In the rows, 128 means zero.
The rows of X fall into 3 groups, and each row is roughly a mix of its group's hidden directions.
X, 102 rows:
[[168 145 114 142  96 130  93 115 103 138 103]
 [167 119 132 155  86 123 115 145  93 117 119]
 [139 127 123 145 140 164 159 149  95 145  91]
 [ 89 114 109  97 123 128 170 140 125 102 147]
 [ 93 124 107 142 153 180 152 128 117 132 136]
 [135 144 152 149 106 103 132 118 113  75 149]
 [ 98  95 117 109 148 161 125 104 120 161 146]
 [ 98 108 142  95 149 171 124 151 106 122 139]
 [168 168 128 143  96 101 140 107 144 124 122]
 [115 141 124  94 155 101 132 148 148 167 154]
 [137 129 124 142 116 159 104  86 123  95 163]
 [109 152 109  90 108 120 162 147 141  97 141]
 [131 172 130 133 112 131 106 138  85  93 116]
 [115 125 115 129 159 151 172 150 111 158 104]
 [135 142 111 184 156 133 143 146 137 111 105]
 [113 123 104 102 140 170 108 122 110 170 121]
 [150 150  95 111 178 118 119 102 111 123 126]
 [104 119 131 141 120 110 132 166 131 126  70]
 [ 95 128  95 130 161 163 111 115 126 160 125]
 [102 138 126 127 143 110 118 170 144 160  89]
 [122 159 141 147 121 157  95 178 128 131 129]
 [160 139 102 113 115 144 107 130 145 175 103]
 [115 166 143 147 141 104 121 105 115  80 121]
 [115  98 107 142 120 162 126  80 110 108 128]
 [110  91 154 130 153 141 150 116 148 119 170]
 [120  87 115 170 121 107 115 109 100 135 105]
 [152 110 126 121 140 176 126  86 148 115 145]
 [165 133 141 125  77 118 110  93 118 119 128]
 [116 109  87 113 164 126 136  97 106 142 104]
 [180 160 131 156 153 144 137 116 126 142 117]
 [128 105 141  98 119 146 122 155  77 110 108]
 [135 163 122 128  95  85 156 114 150 118 144]
 [115 126 137  68  97 105 133 128 124 129 153]
 [116 137 108 142 123  90 113 137 102 153  82]
 [119 111 139 151 117 152  86 121 130 143  81]
 [151  86 122 128 134 117  90  96 124 159 139]
 [130 139  96 114  87 130 117  89  93 115 131]
 [132 106 131 128 112 129 147  75 136 101 164]
 [122 154 157 144 147  98 144 131 153  83 135]
 [153 116 137 152  92 145  93 119 118 100 100]
 [ 96 115 121 112 110 118 121 176 141  98 102]
 [ 80  92 117 145 107 137 116 100 143 114 115]
 [164 140 141 161 124 145 119  80 115 149 123]
 [107 156 125 129 171 152 163 157 138 121 140]
 [147  78 108 132 120 139 125 108 134 174 122]
 [ 84 133 116 123 163 131 153 152 149 159 125]
 [104 149 153 102  83 151 109 127 152 118 117]
 [162  99 106 139 176 134 110 154 134 125 130]
 [152 114  86 112 125 151 122 116 142 163  94]
 [144 134 164 122  98 112 134 178 136 154 129]
 [ 98  86 129 127  82 136 105 109 131 129 145]
 [113 164 108 119  91  99 115 134  89 127 116]
 [155 133 127 148 117 151 113  90 112  82 140]
 [ 85  99 113 130 112 172 124 135 106 135 145]
 [121 148 134 161 102 153 116 140 151  88 102]
 [157 103 114 118 119 121 145 103  82  97 115]
 [113 138 144 109  73 118 117 139 128 117  88]
 [ 80 136 120  97 136 124 161 133 130  98 150]
 [134 153 117  98 124  97 164 153 140 104 155]
 [102 133 148 107 133 144 151 135 134  93 176]
 [167 161 124 114 149 129 100 151 110 161 124]
 [111 162 122 138 158 165 135 165 120 115 152]
 [147 141 112 129 129 158  89 133 101 159  94]
 [157 168 141 126  96 129 121 141 145 119  86]
 [129 172 146 131 164 160 102 135 120 107 112]
 [115 156 137 150 146 167 147 174 131 142 124]
 [121 109 150 138 131 163 129 126  91  87 156]
 [131 151 141 139 109  91 144 114 134  76 143]
 [155 126 108 109 146 150 135  91  98 133 165]
 [177 131 124 134  93 102 108 100 146 117 139]
 [125  84 109 119 130 148 156 173 123 135 110]
 [173 160 156 151 108 129 105 134 125 102 133]
 [113 114 162 127 170 149 145 149 157 122 154]
 [117 100 121 129 185 159 117 140 128 141 148]
 [168 153 131 118  88 104 123 141 137 114  95]
 [182 131 130 143 127 135 134  84 112 107 114]
 [141 132 126 131 148 105 151 145 125 146  66]
 [134 160 115 118  81 113 126 152  95 105 125]
 [ 77 115 110 135 164 118 154 138 135 136 153]
 [ 91 102 120 157 171 148 122 134 124 151 113]
 [102 114 137 121 169 130 154 103 168 115 146]
 [141 137 140 124  92 134  97 145 105 171 153]
 [137 128 139 133 147 189 102 145 139 105 126]
 [133 172 131 132 152 104  92 128 166 117 136]
 [166 131 131 120 125 154 133 154  85 163 120]
 [109 114 144  93 147 171 122 160 102 124 122]
 [125 130 144 109 129 100 150 173 140 170 116]
 [117 108 152 122  87 144 121 155 133 170 148]
 [167 121 141 150 103 160 134 133  95 134  98]
 [ 90 147 137  82 111 115 141 125 153 144 151]
 [112 132 125 144 152  80 133  94 157 136 106]
 [153 100 129 151 154 144 106 107 139 166 103]
 [134  92 141 102 123 149 108 142  78 120 113]
 [110 141 125 157 131 164 109  97 148  97 156]
 [133  98 140 134 112 148 189 107 121 126 139]
 [179 145 134 145 106 119 126 124 104 125  88]
 [103 150 146 120 122 132 168 102  87 147 137]
 [111 162 146 113 170 171 112 134 130 117 134]
 [ 86 155 140 114 161 120 146 123 143  93 143]
 [105 121 121 145 159 152 153 162 100  96 125]
 [140 133 142 154  83 140  94 101 137 122  98]
 [135 153 149 142 124 162 122 171 133 168 128]]

Here is one row from each group, named. Which group is each of the other rows in?
[144 120 131  93 118 117 131 113 120 129 191]	V
[110 105 125 118 158 153 144 161  90 102 139]	H
[185 114 133 140 121 169 107 125 136 137 121]	Q

[114  94 112 101 146 156 144 116 156 161 143]	Q
[111 157 136 120 164 172  99 122 105 122 123]	Q
[110  81 118 121 116 153 131 142  88 152 141]	Q
[154 136 119 102 181 125 147 147 131 152 149]	H
[ 97 118 111 106 139 129 165 177 129 117 114]	Q
[124 128 148 136 133 101 112  96 157 173 153]	Q
[ 89 145 127 135 148 148 160 125 138 109 172]	H
[103  88 120 129 136 160 136 129  81 109 133]	Q
[127  89 108 141 164 134 111 119 142 124 173]	H
[150  94 129 121 153 153  91 153 114 137  99]	H
[140 104 108 141 127 135 103 129 103 174  91]	Q
